In the rows, zero is written as 128.
runs of hidden systems:
trace 1, dut (8 x 18):
[[126 163  94  83 154 133 146 116 166 125 168 108 139 157  71 105 106 168]
 [130 135  77 133 141 130  51 128 125 148 166 141 118 153  89 140 146 181]
 [100  85 110 155 125 102  68 142  99 125 130 175 157 127 151 178 157 126]
 [104  92 153 160  96  85 170 125 118 100 123 130 172 118 134 176 147  76]
 [144 141 136 149  96 125 180  82 139 121 136  64 120 127 104 134 123  62]
 [177 145 109 118 112 160 115  79 131 146 141 106  61 159 146 103  94 104]
 [135 127 134 110 112 156  90 163 124 119 113 178  66 169 175  99  96 149]
 [ 60 139 153 115 130 138 116 197 157  91  99 166 151 126 139 107 104 141]]
trace 2, las (8 x 18):
[[150 119 131 119 172 124 141  98 116 164 100 108 171  63 169 105 131  96]
 [201  91 136 127 138  99 166 113  80 164 130 125 116 118 136 127 168 166]
 [167 146 122 158 136 143  78 149 102 167 102  93  90 100 118  79 152 142]
 [139 113 118  99 182 128 123 126 100 155  81 128 156  87 183  88 120 114]
 [169  89 132 119 150  88 166 152  73 143 109 129 139 123 121 114 172 180]
 [140 149 102 154 152 129  89 148  98 158 104  67 123 101  82  89 162 140]
 [138 103  84 106 180 121 113  96  86 152  98 112 160 101 166 114 130  97]
 [170  71 119 141 127  80 139 144  55 138 110 130 119 140 136 129 175 150]]
trace 3, Lik (8 x 18):
[[118 143 122  92 149 121 122 179 151 119 147 160 138 151  94 100 122 213]
 [100 137  89 133 155 102  76 156 145 128 159 136 176 125  72 124 148 170]
 [ 97 108  91 151 150  96  76 117 126 135 142 135 198  99 118 161 153 107]
 [114  85 129 171 113  92 127 107 100 123 118 122 170 100 145 177 159  63]
 [137 107 151 157  94 115 171 107 104 114  96  88 122 119 153 135 127  44]
 [170 129 158 108 106 137 192  99 133 123 114 104  91 142 163  95  91  86]
 [184 136 147  95 112 137 157 129 145 131 141 147  69 169 148  82  94 158]
 [138 150 126 104 131 137  93 176 158 124 141 165  93 162 119  75 103 190]]
trace 4, Lud (8 x 18):
[[115 124 134 142 133 158 115  99 108 158 147 144 139  99 124 217 169 164]
 [102 126 131 163 113 172 107 115  73 142  98 101 102 108 127 194 168 117]
 [134 128 137 112 131 189 156  86  79 148  92 105  88 115 168 166 128 111]
 [135 135 146  96 121 181 183 116  92 129 112 119  72 155 127 158 128 173]
 [100 156 108  94 139 183 123 154  97 118  96 105  79 162 107 114 118 171]
 [ 95 144  90  60 184 173 122 123 116 131 113 137 133 147 138 120 101 168]
 [ 75 128  95  84 162 137 142 128 119 111 142 139 166 152  95 174 134 177]
 [ 66 130  70 127 144 132 109 112 104 110 128  91 160 144  81 171 141 113]]
trace 5, pog (8 x 18):
[[151 115 141 168 110 122 123  74 127 149 133 113 140  86 163 159 134  53]
 [193 111 175 158  77 120 155 102 130 144 149 144  82 129 157 147 134 116]
 [165 165 183 138 106 166 161 138 144 144 112 102  72 108 130  88 116 139]
 [153 155 156  77 166 154 167 117 165 151 125 139 140  96 162  80  91 149]
 [158 128 130 100 163 112 105 158 148 153 150 179 143 119 132  92 129 209]
 [107 139 118 149 162 128  60 179 119 150 104 129 154  81 112 100 156 161]
 [108  99 125 151 157 103 107 123 108 147 109 134 197  66 149 155 160 100]
 [161  92 138 180 104  92 128 106  96 150 148 129 140 106 119 185 185 126]]
trace 6, Lud (8 x 18):
[[ 88 126 152 126 129 124 206 138 103 104 101  89 163 115  91 164 154 130]
 [143 157  90 126 137 145 139  87 114 141 130  45 107 136  78 111 129 105]
 [171 114  82  93 134 140 109  79 116 143 163 152  86 184 150 135 106 144]
 [ 88  94 122 116 107 116 114 176  99  85 113 181 116 182 145 150 123 149]
 [ 60 131 129 114 146 129 151 160 120  90  71 101 170 118 131 105 110  86]
 [138 147 118  90 152 124 196  76 161 131 157  89 167 121 101 120 105 116]
 [150 134  89 136 102 108 107 107 144 122 190 120 104 182  70 142 131 146]
 [108 109  89 141 110 119  45 139 118 111 126 159 110 164 163 126 108  89]]
trace 7, Lik (8 x 18):
[[117 124 176 155 123 105 175 166 119 119  79  91 161  80 123 102 148  97]
 [182 139 143 120 142 111 189  98 140 153 127  74 144  91 117  80 126 110]
 [218 111 117 120 140 107 122 102 117 170 142 132  99 130 157  80 127 141]
 [156 108 132 130 133 117  78 181 105 139  97 168  97 133 176  73 126 152]
 [ 97 130 163 120 150 117 132 206 135 116  85 149 162  97 133  80 132 161]
 [131 140 141 130 160  94 164 151 146 140 133 102 190  85  78 102 155 159]
 [179 117  93 149 154  84 101  98 121 169 152  97 160  96 105 105 156 119]
 [164  85 110 147 139  98  80 118  92 155 109 146 138 104 187 113 140  91]]
trace 8, dut (8 x 18):
[[128  90 131 145 120  76  95 135 146 119 134 178 172 116 179 120 115  80]
 [149 119 173 161  84  74 172 139 171 105 153 133 151 123 115 114 127  99]
 [158 167 140 167 103 132 107 109 177 144 149  87 115 103 107  89 113  83]
 [185 134 132 123 128 136  88  99 166 163 157 167 102 121 181  95  94 120]
 [146 124 185 144 101 122 115 181 157 129 132 191 108 121 158 107 124 166]
 [ 92 161 178 154 128 140 117 168 176 129 112 131 167  63 128 109 125 120]
 [151 151 149 107 159 132 154  87 184 162 163 135 176  76 135 126 116 137]
 [190 141 157 143 120 136 131 114 139 175 167 140 104 105 110 145 158 191]]
trace 9, Mumu (8 x 18):
[[132 167 139 140 102 142 166 128 147 119 151  78 100 145  52 129 138 152]
 [109 163  93 108 152 168  71 100 163 139 133 120 127 123 148 104  82  90]
 [167  80 122  97 135 104 129 114 113 138 150 200 123 153 184 142 122 159]
 [ 98 132 153 164  89 120 123 189 123 101 131 136 112 148  75 151 159 173]
 [ 62 149 126 131 134 140 129 119 162 103 115 101 181 101 123 135 103  61]
 [184 107 119  98 138 121 178  47 128 155 168 131 133 132 149 155 121 122]
 [150 146 124 157  96 161  78 137 115 144 144 128  54 153 104 141 145 169]
 [ 68 127 138 129 125 150  83 163 134 102  87 161 136 119 180 122  98  90]]
trace 10, las (8 x 18):
[[141 130 178 129 119 156 136  93 158 150 128 161 136  81 199 147 104  93]
 [168 128 200 126 105 140 187 133 142 144 137 158 103 111 149 139 133 173]
 [139 187 163 123 136 186 124 140 166 158 130 116  97  96 112 100 117 174]
 [124 149 126  70 180 177 126 103 146 157 132 162 145 103 165 131 103 171]
 [124 118 138 113 145 142 120 150 108 146 139 179 128 122 127 170 159 218]
 [ 79 157 139 155 141 173  85 156 117 146 107 117 139  81 102 161 164 160]
 [ 87 124 133 114 158 167 151  90  98 142 102 115 164  84 149 190 143 114]
 [140 111 141 133 110 157 167 103  68 139 118 113  89 139 124 192 166 154]]
trace 11, dodup (8 x 18):
[[173 125 126 173 103 110 107 151  95 141 103  78  82 131 106  80 152 111]
 [128 121 125 125 148 128 102 134 122 135  83 124 139  99 188  72  99  69]
 [164 106 126  74 156  94 165 147 135 123 129 163 139 154 153  70 101 163]
 [126 149 125 144 139  94 124 180 147 124 128  93 155 116  59  70 146 156]
 [112 121  94 138 159  95  99 102 146 136 139 110 203  90 125 123 127  76]
 [174  68 109 130 124  60 132 116 104 131 162 169 148 151 143 146 149 136]
 [130 103 160 187  93  85 132 186  96 115  96 112 126 113 107 121 174 119]
 [127 114 155 133 132 121 178 108 116 124  86  94 160  87 166 116 120  54]]
trace 12, dodup (8 x 18):
[[131 100 112 112  99 130 126 124  98  95 106 146  78 190 176 120  93  88]
 [116 143 139 113  98 134 145 176 133  86 103 121  81 182 123  76  93 124]
 [ 96 169 116 104 129 141 132 134 181  99 129 100 136 147 108  76  75  93]
 [134 139  89 104 129 107 107 103 186 113 188 146 142 170 113 106  83 116]
 [114 123 116 159  94  89  74 159 168 101 173 165 138 160  98 131 126 131]
 [ 75 115 153 161  90 102 125 149 157  86 136 156 171 125 129 166 124  84]
 [132 111 163 134  84 104 203 100 147  98 155 136 140 144 130 173 122  95]
 [168 143 166 170  66 127 160 106 151 129 153 100  83 134 109 138 132  99]]
trace 13, Mumu (8 x 18):
[[ 81 146 130 156 118 135 148 100 141 120 141  87 172 100  79 189 150  98]
 [149 132 108 132 128 160 124  42 118 159 146 100 116 111 148 173 125  84]
 [166 115 137 135 101 167 106 108  87 151 119 149  50 146 173 155 131 138]
 [ 89 131 170 127 105 166 132 184 107 101  75 149  88 140 159 124 115 136]
 [ 86 142 159  78 149 148 205 145 143 100  98 123 159 121 134 115 102 137]
 [134 160 105  75 170 153 167  97 145 144 155 102 141 132  86 126 121 182]
 [117 142  67 110 166 153  52 115 119 155 148 138 126 137 113 137 131 170]
 [ 97  80  98 135 138 108  78 144  83 120 116 173 152 140 156 172 150 133]]
trace 14, pog (8 x 18):
[[131 139 128 106 131 120 149 142 151 127 173 148 134 151  74 145 141 215]
 [ 94 172  82 122 161 175  60 126 130 147 123  95 122 119  96 117 125 141]
 [101  93 101 107 151 130  90 109 104 129 113 173 156 126 196 159 115  99]
 [113  90 152 162  86 102 131 170  89 105 120 159 117 150 121 176 168 153]
 [ 89 159 143 150 114 160 168 122 117 118 106  55 128 109  75 155 147 107]
 [147 127 103  83 144 146 171  41 136 141 161 119 135 142 144 161 101 109]
 [166 119 108 112 109 141  99 131 107 132 148 161  55 191 138 123 118 170]
 [ 81 146 137 117 135 165 119 184 107 105  60 112 104 132 141  86 109 124]]

runs to name:
trace 15 (2 x 18):
[[ 62 141 174 127 113 134 141 182 172  90 119 165 161 118 131 136 110 136]
 [ 81 159 138 127 129 136 136 124 186 118 171 140 177 112  84 171 128 151]]
 -> pog
trace 16 (2 x 18):
[[138 107 147 133 126 127 196 132  63 127  77  77 117 117 121 134 159 120]
 [176 132 107 101 144 140 167 108  83 145 104  71  86 148 113  88 129 140]]
 -> Lud
trace 17 (2 x 18):
[[ 52 120 116 129 120 113 128 177 119  78 121 136 161 157  85 157 141 146]
 [ 77 138  94 124 135 111 149 104 147 100 149  88 185 137  73 153 126  95]]
 -> Lik
trace 18 (2 x 18):
[[ 86 125  99 113 165 159 114  97  91 134  86 100 155 100 157 149 125  82]
 [161  93  90  80 147 123 151 108  76 131 131 144  98 183 146 135 127 165]]
 -> dodup
trace 19 (2 x 18):
[[122 107 172 129 139 107 161 196 100 121  78 144 151 100 142  99 150 163]
 [126 138 140 109 166 123 198 120 124 138 101  73 177  83 105 103 139 125]]
 -> dodup
trace 20 (2 x 18):
[[127 161 182 103 151 186 170 124 145 157 114 135 129  76 147 136 125 172]
 [137 157 145  90 159 187 150 113 125 164 132 136 112 106 125 151 136 205]]
 -> las
trace 21 (2 x 18):
[[158 100 175 151  84 119 135 114 135 127 129 172 109 121 198 143 114  83]
 [155 143 204 149  88 127 174 162 160 122 120 134  99 115 135  94 120 131]]
 -> las
trace 22 (2 x 18):
[[145  90 126 141 115  96  70 166 113 122 115 186 112 146 184  98 119 120]
 [111 118 170 154 119  82 144 199 141 106  98 134 172  97 123  84 138 120]]
 -> las
trace 23 (2 x 18):
[[185 136 145  88 138 166 149  92 135 159 131 152  83 131 183 106  95 148]
 [148 137 152 104 138 150 111 177 130 143 117 176  91 135 150  91 119 206]]
 -> las
trace 24 (2 x 18):
[[180 122 135 120 141 117 103 139 136 164 165 178 117 123 130 122 145 211]
 [116 151 141 154 151 143  58 164 145 162 121 148 150  67 130 113 148 159]]
 -> las
trace 25 (2 x 18):
[[102 134  83 129 144 174  51 117  90 147 120 130 100 137 132 165 140 144]
 [ 91  80 124 106 132 122 135 128  90 107 112 181 149 145 174 187 132 132]]
 -> dut
trace 26 (2 x 18):
[[ 98 109  92  89 180 113 110 172  90 119  87 138 158 138 136  92 128 159]
 [106 106  98  91 181  94 164 125 106 124 121 114 203 118 109 129 142 144]]
 -> Lud
trace 27 (2 x 18):
[[130 139  80 136 147  96  64 159 142 132 152 116 144 141  75  83 136 156]
 [104 108  96 122 166  99  74 129 140 134 136 165 199 102 151 131 127 117]]
 -> Lik
trace 28 (2 x 18):
[[127 173 192 137 119 182 160 135 152 145 101 103 105  78 134 115 120 130]
 [146 154 147  66 162 181 183  91 139 152 127 132 119 114 154 124 101 165]]
 -> las
trace 29 (2 x 18):
[[161 115 187 163  79 108 181 162 112 116 108 116  90 130 124 116 148 128]
 [168 152 144 130 128 140 123 156 127 142  93  93  84 117 134  41 112 123]]
 -> Lud
